[[8, 2, 14, -36, -16, 64, -43],
[-70, -16, -6, -17, 70, 14, 64]]
|
[[64, -43, 8, 2, 14, -36, -16],
[14, 64, -70, -16, -6, -17, 70]]

[[-56, -25, -52, -17, 23, -15, -14, -24, -51, 14, -39, 23, 9, 19, -39, -36],
[-49, -28, -44, -19, 13, -21, -22, -24, -44, 8, -31, 8, 2, 9, -31, -26],
[13, -1, -4, -19, -22, -33, -31, 28, 19, 20, 15, -35, -29, 10, 29, 22],
[10, -11, 22, -19, -31, -42, -35, 33, 27, -1, 32, -50, -63, -6, 40, 36],
[-40, -20, -37, -17, 11, -19, -17, -12, -34, 12, -25, 9, -4, 15, -23, -22]]
|
[[-39, -36, -56, -25, -52, -17, 23, -15, -14, -24, -51, 14, -39, 23, 9, 19],
[-31, -26, -49, -28, -44, -19, 13, -21, -22, -24, -44, 8, -31, 8, 2, 9],
[29, 22, 13, -1, -4, -19, -22, -33, -31, 28, 19, 20, 15, -35, -29, 10],
[40, 36, 10, -11, 22, -19, -31, -42, -35, 33, 27, -1, 32, -50, -63, -6],
[-23, -22, -40, -20, -37, -17, 11, -19, -17, -12, -34, 12, -25, 9, -4, 15]]

[[-28, 17, 43, 2, 8, 17],
[-22, 28, 40, -10, 0, 28],
[-9, 20, 19, -12, -5, 20],
[-12, 12, 18, 2, 5, 12],
[-17, 38, 38, -13, -5, 38],
[-15, 23, 29, -10, -3, 23],
[-35, 39, 59, -13, 1, 39],
[-31, 30, 52, -6, 5, 30],
[-30, 32, 53, -8, 3, 32],
[-35, 31, 59, -4, 7, 31],
[-28, 25, 46, -4, 5, 25],
[-10, 12, 18, -3, 1, 12]]
|
[[8, 17, -28, 17, 43, 2],
[0, 28, -22, 28, 40, -10],
[-5, 20, -9, 20, 19, -12],
[5, 12, -12, 12, 18, 2],
[-5, 38, -17, 38, 38, -13],
[-3, 23, -15, 23, 29, -10],
[1, 39, -35, 39, 59, -13],
[5, 30, -31, 30, 52, -6],
[3, 32, -30, 32, 53, -8],
[7, 31, -35, 31, 59, -4],
[5, 25, -28, 25, 46, -4],
[1, 12, -10, 12, 18, -3]]

[[22, 4, 1, 21, 11, 0],
[-27, -11, -6, 31, 3, -7],
[-44, -3, -22, 50, -9, 11],
[28, -4, -3, -58, -4, -31],
[41, -6, 1, 31, 5, -5],
[-21, 27, -12, 48, 35, 24]]
|
[[11, 0, 22, 4, 1, 21],
[3, -7, -27, -11, -6, 31],
[-9, 11, -44, -3, -22, 50],
[-4, -31, 28, -4, -3, -58],
[5, -5, 41, -6, 1, 31],
[35, 24, -21, 27, -12, 48]]

[[-31, -42, -44, 10, -46, 47, -53, -4, -60, 43, 36, 5, -29, -57, -43],
[25, 43, 41, 6, 56, -15, 54, -12, 30, -39, -29, -28, -1, 49, 13],
[-58, -59, -64, 56, -62, 38, -44, 55, 26, 8, 33, -26, -57, -9, 53],
[-50, -55, -55, 59, 33, 26, 58, 58, 54, -52, 48, -31, 7, 58, 58],
[-10, 1, -26, -57, -37, 31, -53, -49, -59, 43, 40, -2, -12, -56, -36]]
|
[[-57, -43, -31, -42, -44, 10, -46, 47, -53, -4, -60, 43, 36, 5, -29],
[49, 13, 25, 43, 41, 6, 56, -15, 54, -12, 30, -39, -29, -28, -1],
[-9, 53, -58, -59, -64, 56, -62, 38, -44, 55, 26, 8, 33, -26, -57],
[58, 58, -50, -55, -55, 59, 33, 26, 58, 58, 54, -52, 48, -31, 7],
[-56, -36, -10, 1, -26, -57, -37, 31, -53, -49, -59, 43, 40, -2, -12]]

[[-1, -61, -13, -1, -17, 38, 26, -6, -42, 20, 25, -4],
[24, -41, 0, 10, -38, 52, 40, 20, -42, 21, 12, 5],
[34, -24, -1, 15, -43, 53, 43, 35, -35, 24, 1, 15],
[11, -53, -4, 4, -28, 47, 34, 6, -45, 19, 21, -1],
[40, 28, -33, 9, -21, 34, 42, 56, 6, 44, -28, 45],
[43, 12, -19, 14, -36, 43, 43, 55, -9, 36, -20, 36]]
|
[[25, -4, -1, -61, -13, -1, -17, 38, 26, -6, -42, 20],
[12, 5, 24, -41, 0, 10, -38, 52, 40, 20, -42, 21],
[1, 15, 34, -24, -1, 15, -43, 53, 43, 35, -35, 24],
[21, -1, 11, -53, -4, 4, -28, 47, 34, 6, -45, 19],
[-28, 45, 40, 28, -33, 9, -21, 34, 42, 56, 6, 44],
[-20, 36, 43, 12, -19, 14, -36, 43, 43, 55, -9, 36]]
---
[[5, 6, -2, -15, 61],
[8, -17, 54, 3, -9],
[2, -29, 26, 5, 24],
[-37, -22, -5, 12, -50]]
|
[[-17, 54],
[-29, 26]]

[[47, 42, -41],
[50, 24, -58],
[63, 49, -6]]
|
[[24, -58],
[49, -6]]

[[46, -36, -3],
[-16, -34, 17],
[47, -29, 29],
[5, 21, -55],
[-17, -70, 5]]
|
[[-34, 17],
[-29, 29]]

[[-36, 42, 2, 28],
[-38, -30, 43, 15],
[52, -5, -32, -26],
[-23, -37, 42, 2]]
|
[[-30, 43],
[-5, -32]]

[[-21, -8, 9, 5, 0],
[12, -49, -40, 0, 40],
[53, 26, 56, 43, -25]]
|
[[-49, -40],
[26, 56]]

[[-30, -21, 55],
[-12, -25, 15],
[56, 70, -16]]
|
[[-25, 15],
[70, -16]]

[[-24, 69, 72],
[-51, 57, -13],
[-23, -18, -28]]
|
[[57, -13],
[-18, -28]]

[[-12, -50, -33],
[57, -64, -36],
[4, 49, 39]]
|
[[-64, -36],
[49, 39]]
